The same turns and mirrors carry the whole set onto itself, and each row onto the other rows of its family. Which rows share a family with each named row? Give them in list order.
These 32 rows form 4 families of 8 rows each.
z760: [-35 -29  13  27 -28  24  29  44  13 -33  16]
z285: [  1 -23 -17 -13 -26 -40  11  41   9 -15  14]
z853: [ -8 -20 -44  -1 -19  32  11  16  10  -3 -20]
z603: [-16 -24  11  -9 -42 -35  26  37  25 -22  15]
z332: [-22 -12  23   5 -35 -14  40  40  24 -32  22]
z452: [-23 -45  -5  23 -36  10  29  53  29 -41  26]
z438: [-18  10   0  -2 -13  31  46  20  19 -31   6]
z793: [-13 -21   4  -4 -25 -35  19  48  10 -28  26]
z134: [-23   2  18   7 -23  14  49  34  23 -34  17]
z183: [-12  10 -23 -15 -11  29  36   9  18 -22  -9]
z520: [ -7 -58 -34   2 -40 -19   9  41  30 -20  13]
z688: [-22   4  11   5 -15  18  32  47   7 -49  19]
z262: [ -5 -35 -45  -8 -27   0   2  18  12   3 -16]
z402: [-15 -22 -28  17 -21  51  32  38  27 -37   5]
z135: [-15  15  -7  -3 -10  35  28  37   6 -41   1]
z808: [-29 -14  -3  23 -20  47  30  35  11 -30   3]
z233: [ -4 -14 -31 -32 -30 -20  14  12  22  -9 -12]
z189: [ 10 -11 -35 -22 -22 -25   7  32   9  -7  -4]
z80: [ -5 -25 -48   5 -20  46  23  29  26 -24  -7]
z387: [ -5   0 -35 -27 -16   7  22   7  19 -13 -15]
z952: [  9   4 -38 -23 -15   4  11  27   7 -12 -14]
z628: [  0  15 -28 -13 -11  30  20  30   6 -26 -14]
z585: [  2 -35 -58  -4 -23  23  12  25  27 -15 -10]
z962: [-22 -53  -6   9 -40 -26   8  40  16 -12  13]
z835: [-23 -11  16   5 -21 -11  27  50   7 -43  29]
z652: [ -9 -24 -12 -24 -39 -38  17  25  25 -14   1]
z900: [-22 -31 -10  25 -28  38  34  48  28 -43  18]
z945: [-32 -45  11  22 -37  -6  20  47  14 -26  21]
z24: [-19 -57 -14  14 -42 -11  18  51  31 -31  24]
z606: [-11 -49 -30  -3 -36 -24   0  29  14   0  -2]
z156: [-17 -11 -27  11 -16  51  23  23  10 -17 -14]
z529: [ -1 -49 -53  -6 -32  -3   7  31  28 -12  -1]

The rest of the family of z183: z603, z332, z438, z134, z233, z387, z652
The rest of the family of z945: z760, z853, z262, z808, z962, z606, z156
The rest of the family of z835: z285, z793, z688, z135, z189, z952, z628
The rest of the family of z24: z452, z520, z402, z80, z585, z900, z529

The same turns and mirrors carry the whole set onto itself, and each row onto the other rows of its family. Which rows share a family with each named row? Give them in list order.
These 16 rows form 4 families of 4 rows each.
z105: [ -3  26 -39 -13 -35  -9  14 -21 -22   0  29  -5 -23   4   4   3  11]
z350: [ 11  14 -10  -8 -22  13  13  -3  10  15  38  -4 -16  10  34  24   8]
z731: [ -6 -39  -5 -34   2  22 -23   6   8  -2 -24  14  -6 -18 -23   2  42]
z676: [ 11 -19  -8 -36 -13  30 -30  29   4  -6 -25  -7   4 -15  -1  -5  14]
z227: [ -3   8 -30 -32 -29   4  23 -13 -16   9  58  -3 -22  14   8  -2   4]
z510: [-19   5 -24 -29 -19  10   2  22   7  16  21   6 -17 -56  11 -13  -5]
z975: [-15 -29  -6 -36   0  13 -36  13  25   9   1  11   8   4 -19  -5  46]
z331: [-34 -16 -14 -28   2 -25 -15   1  -6  16  36  17 -19 -22  19  -1   2]
z334: [  4   4 -30 -24 -31  -4  17 -11 -23  -8  44   7 -20  -1  31  -8   1]
z798: [-28 -13 -30 -32 -17 -18   0   8  -5  14  30   5  -7 -19   6  12 -25]
z415: [  0 -13   9 -29 -44  41   3  -8  17 -10  -1  -6  -8   0 -21   2  56]
z194: [ -3 -34   1 -22   3  36 -14  16  21   7 -15  18  -3  -8 -12 -16  46]
z944: [  1 -16   0 -17 -48  34  -4 -10  -6  -2  -1  -8 -25  10 -18 -24  59]
z720: [ 11 -42  -3  -9 -55  39 -12 -23  28  -1  17  -5  -4  -7  13  -3  34]
z254: [-29  -7 -31 -35 -10  -4  -1  24 -10  20  42  15 -14 -16  -3 -10 -14]
z638: [  8 -24  10 -17 -40  38  -5 -26   4 -14  -2  13 -16   4 -15   4  54]

The rest of the family of z798: z334, z415, z194
The rest of the family of z944: z105, z975, z331
The rest of the family of z254: z731, z227, z638

